In the rows, 128 means zero.
Each path below is one point turned by a fixed rotation once a step. After each direction that follows a path, write how fast that rotation turns it, in degrees each step (0 if it stays still).
Each turn is a multiple of 5 degrees from 10 to 175, or 0.
Each row of a path follows its step; steps can be skipped.
Path 1:
step 1: [122 122 132 125 121 129 134 130 131 123 128 139 132 138 129 125 131 131
 125 126 128 124 143 130 131 125 130 124 120 135 130 123 128 136 136 138
 122 121 134 132 126 131]
step 2: [144 129 125 126 118 131 116 123 128 132 132 131 131 116 129 134 123 121
 131 131 131 135 137 125 132 134 130 134 131 126 127 135 129 132 124 124
 131 119 131 131 123 129]
step 6: [120 126 135 133 138 131 136 128 134 124 123 122 133 127 127 134 128 125
 138 121 121 119 129 121 138 123 127 119 134 127 124 121 126 129 121 124
 135 129 125 127 128 120]
step 9: [124 130 132 135 135 135 137 134 118 128 128 123 132 136 126 127 139 127
 128 125 126 119 133 131 128 118 121 126 127 126 128 127 139 116 123 126
 123 125 132 131 130 121]
step 11: [139 129 127 135 136 122 125 127 129 125 129 125 135 124 125 127 128 128
 121 132 129 134 124 123 125 131 128 136 131 124 114 134 136 121 124 132
 132 128 115 139 127 126]
step 13: [131 127 121 126 121 125 124 128 126 131 134 138 134 125 132 141 133 127
 120 127 127 136 135 132 124 129 125 136 123 118 129 129 125 142 129 137
 130 126 128 122 133 134]
step 14: [134 125 135 135 124 122 128 119 125 133 131 117 133 126 118 134 122 125
 130 130 139 131 127 136 132 124 129 123 127 130 121 132 124 129 125 121
 130 131 117 138 125 124]
step 15: [120 131 124 126 129 127 139 121 123 121 131 122 126 133 121 128 134 127
 136 116 122 125 126 125 124 120 119 128 129 134 139 130 132 137 125 133
 125 118 129 124 132 126]
step 17: [125 130 131 127 137 135 131 120 130 124 120 122 139 134 124 127 123 131
 128 131 128 128 127 123 130 135 133 119 127 129 127 129 126 128 121 128
 129 123 116 146 132 126]
[129 129 126 125 128 126 125 127 127 129 128 130 127 127 128 129 129 128
 131 131 128 130 126 130 127 132 127 127 128 125 126 128 131 130 129 129
 131 128 131 127 128 125]	130
[130 125 126 127 130 128 128 125 129 130 131 128 128 128 127 128 129 130
 127 126 131 129 128 127 130 132 128 130 130 125 128 130 125 126 127 127
 127 130 128 131 126 129]	125
[128 128 126 128 126 126 129 125 127 131 129 127 129 127 126 132 127 129
 129 128 127 128 126 125 128 125 130 128 131 128 126 128 127 132 131 127
 126 126 128 128 129 129]	35
[127 127 130 125 130 128 131 125 126 127 128 129 131 130 125 127 128 126
 129 130 127 130 129 127 130 127 125 126 127 128 124 128 127 126 130 127
 127 130 127 128 127 127]	130
[127 126 129 127 128 127 126 129 127 129 129 130 131 129 128 126 130 129
 129 126 127 126 124 131 129 125 129 125 130 129 128 129 127 127 128 130
 131 126 128 131 127 127]	130
[125 128 126 128 128 129 127 128 130 127 131 127 128 128 126 129 129 126
 132 127 128 124 128 127 128 128 125 127 129 127 127 130 131 125 127 126
 129 128 128 126 129 130]	120
[128 125 128 126 128 127 127 127 126 124 127 126 125 131 129 129 127 128
 126 127 126 128 128 129 131 128 128 129 128 127 128 130 128 128 129 127
 129 124 131 127 129 129]	130
